grid = ((-0.5, 1.5, -24.3, -4.2, 2.1, -11.2, -2.0, 4.3, 20.0, 2.2, 1.2, 69.2, -6.0, -1.0, 0.7), (-0.2, 0.6, -9.6, -1.6, 0.8, -4.5, -0.8, 1.7, 8.0, 0.9, 0.4, 27.7, -2.5, -0.3, 0.3))
Rows and columns are counted from 1.
(1, 1) => -0.5
(1, 10) => 2.2
(1, 2) => 1.5
(1, 3) => -24.3
(2, 4) => -1.6
(2, 2) => 0.6
(2, 6) => -4.5
(2, 10) => 0.9
(2, 15) => 0.3
(1, 11) => 1.2
(1, 14) => -1.0
(2, 3) => -9.6
(1, 9) => 20.0
(2, 14) => -0.3
(1, 13) => -6.0
(2, 8) => 1.7
(1, 7) => -2.0
(2, 5) => 0.8
(1, 5) => 2.1
(1, 12) => 69.2

arr =
[[ 37.3  -3.8   7.1  21.4  -2.8  -9.9  -0.6  -7.7   5.7  19.8  32.3  10.8
   -6.3  24.3]
 [  2.8   0.6   0.5  10.6  -2.4  -4.0   3.1   1.5  -1.9   1.7 -10.5  -0.5
   -6.0  -3.9]
 [ -4.5  -0.7   8.0  -4.2  -1.9   5.4   8.4   0.2  -1.8   0.4   0.5  -3.1
    5.9   3.0]
 [ 27.5   6.1  -2.1  32.7   3.7   8.2 -21.6  -2.9   1.7  31.6  -1.2   3.8
   34.1   6.9]
 [ 31.0  -3.0   7.7  39.4  -4.8  -9.2  14.0  -1.0  12.6  61.4   8.7  16.6
   17.6  12.1]
 [ 27.3   4.3   1.2  41.5   0.7   4.0  -4.1  -0.2   6.6  53.3  -6.7   9.5
   38.0   4.5]
 [  0.9   0.1   3.6  11.4  -1.7  -1.7   1.4   0.9  -1.3  -1.4 -13.4  -1.9
   -4.8  -2.4]
 [ -2.2  -1.5   6.6   2.6  -1.9   3.7  10.6  -2.1  -0.6  -7.5  -4.4  -0.3
    5.8   8.4]
 [ 35.5   8.0   3.9  38.5   2.9   5.7   1.2  -2.5   3.3  36.3  -3.3   9.7
   33.4   8.7]
 [ 20.7   2.7  -4.8  32.4   2.2   5.6 -30.8  -1.4   4.1  42.8  -2.1   2.7
   36.3   4.2]
 [  4.2   0.6  -2.0   5.3  -3.5  -4.5   5.3   1.3  -2.6   5.0  -2.8   2.3
   -1.7  -3.7]
 [  4.0  -0.1  -2.6   1.2  -4.3  -3.7  10.1  -0.4  -2.2   2.1   1.9   4.9
    2.4   2.3]
 [ 20.4  -5.3  -3.7  19.1  -1.0  -4.3 -37.4  -5.2   5.4  29.0  22.2   1.8
    8.5  14.6]
 [ 27.8   3.5   2.3  41.9  -0.1   2.3  -0.7   0.1   8.0  56.8  -6.5  10.3
   36.9   4.2]
 [ 21.5  -6.9   0.8  29.3  -4.6  -8.8 -14.7  -2.3  11.0  53.0  15.3   8.8
   12.5  12.0]
 [  3.5  -0.5  -1.1   1.8  -4.1  -2.2  13.0  -1.4  -1.5  -1.3   1.7   5.6
    4.4   5.7]]
Rows and columns are counted from 1.
(1, 1) -> 37.3
(14, 13) -> 36.9
(3, 11) -> 0.5
(15, 3) -> 0.8
(3, 12) -> -3.1
(8, 10) -> -7.5
(13, 2) -> -5.3
(16, 3) -> -1.1
(7, 14) -> -2.4
(8, 3) -> 6.6
(1, 11) -> 32.3
(16, 4) -> 1.8
(4, 5) -> 3.7
(7, 11) -> -13.4
(11, 7) -> 5.3
(4, 1) -> 27.5
(6, 10) -> 53.3
(12, 14) -> 2.3
(10, 9) -> 4.1
(10, 5) -> 2.2
(14, 11) -> -6.5
(11, 2) -> 0.6
(2, 8) -> 1.5
(8, 9) -> -0.6
(16, 11) -> 1.7
(6, 8) -> -0.2
(10, 2) -> 2.7
(14, 8) -> 0.1
(2, 1) -> 2.8
(6, 7) -> -4.1
(12, 13) -> 2.4
(4, 11) -> -1.2
(9, 13) -> 33.4
(12, 8) -> -0.4
(16, 5) -> -4.1
(6, 4) -> 41.5
(5, 3) -> 7.7
(3, 7) -> 8.4

x =
[[27 11 76 34 34 30 23 64]
 [23 80 94 71 93 56  2 79]
 [33 44 53 25 38 55 78 77]
 [57 98 57 22 28 72 73 55]
 [53 31 26  6 16 79 89 40]
 [72 98 99  7 21 61  5 44]
 [27 61 66 47 59 35 67 56]
 [ 6  3  5 80 87 77 16 22]
 [57 94 56 24 39 78 63 13]
 [56 56 25 11 89 90 97 85]]
Rows and columns are counted from 1.
(1, 1) = 27
(3, 8) = 77
(7, 7) = 67
(10, 3) = 25
(10, 8) = 85
(5, 4) = 6
(4, 5) = 28
(2, 4) = 71
(3, 2) = 44
(9, 2) = 94
(3, 1) = 33
(8, 3) = 5
(1, 3) = 76
(8, 6) = 77
(1, 6) = 30
(4, 2) = 98
(2, 6) = 56
(2, 5) = 93
(3, 5) = 38
(10, 6) = 90
(9, 1) = 57
(6, 3) = 99
(9, 5) = 39
(1, 4) = 34
(7, 4) = 47
(5, 8) = 40
(7, 3) = 66
(4, 1) = 57
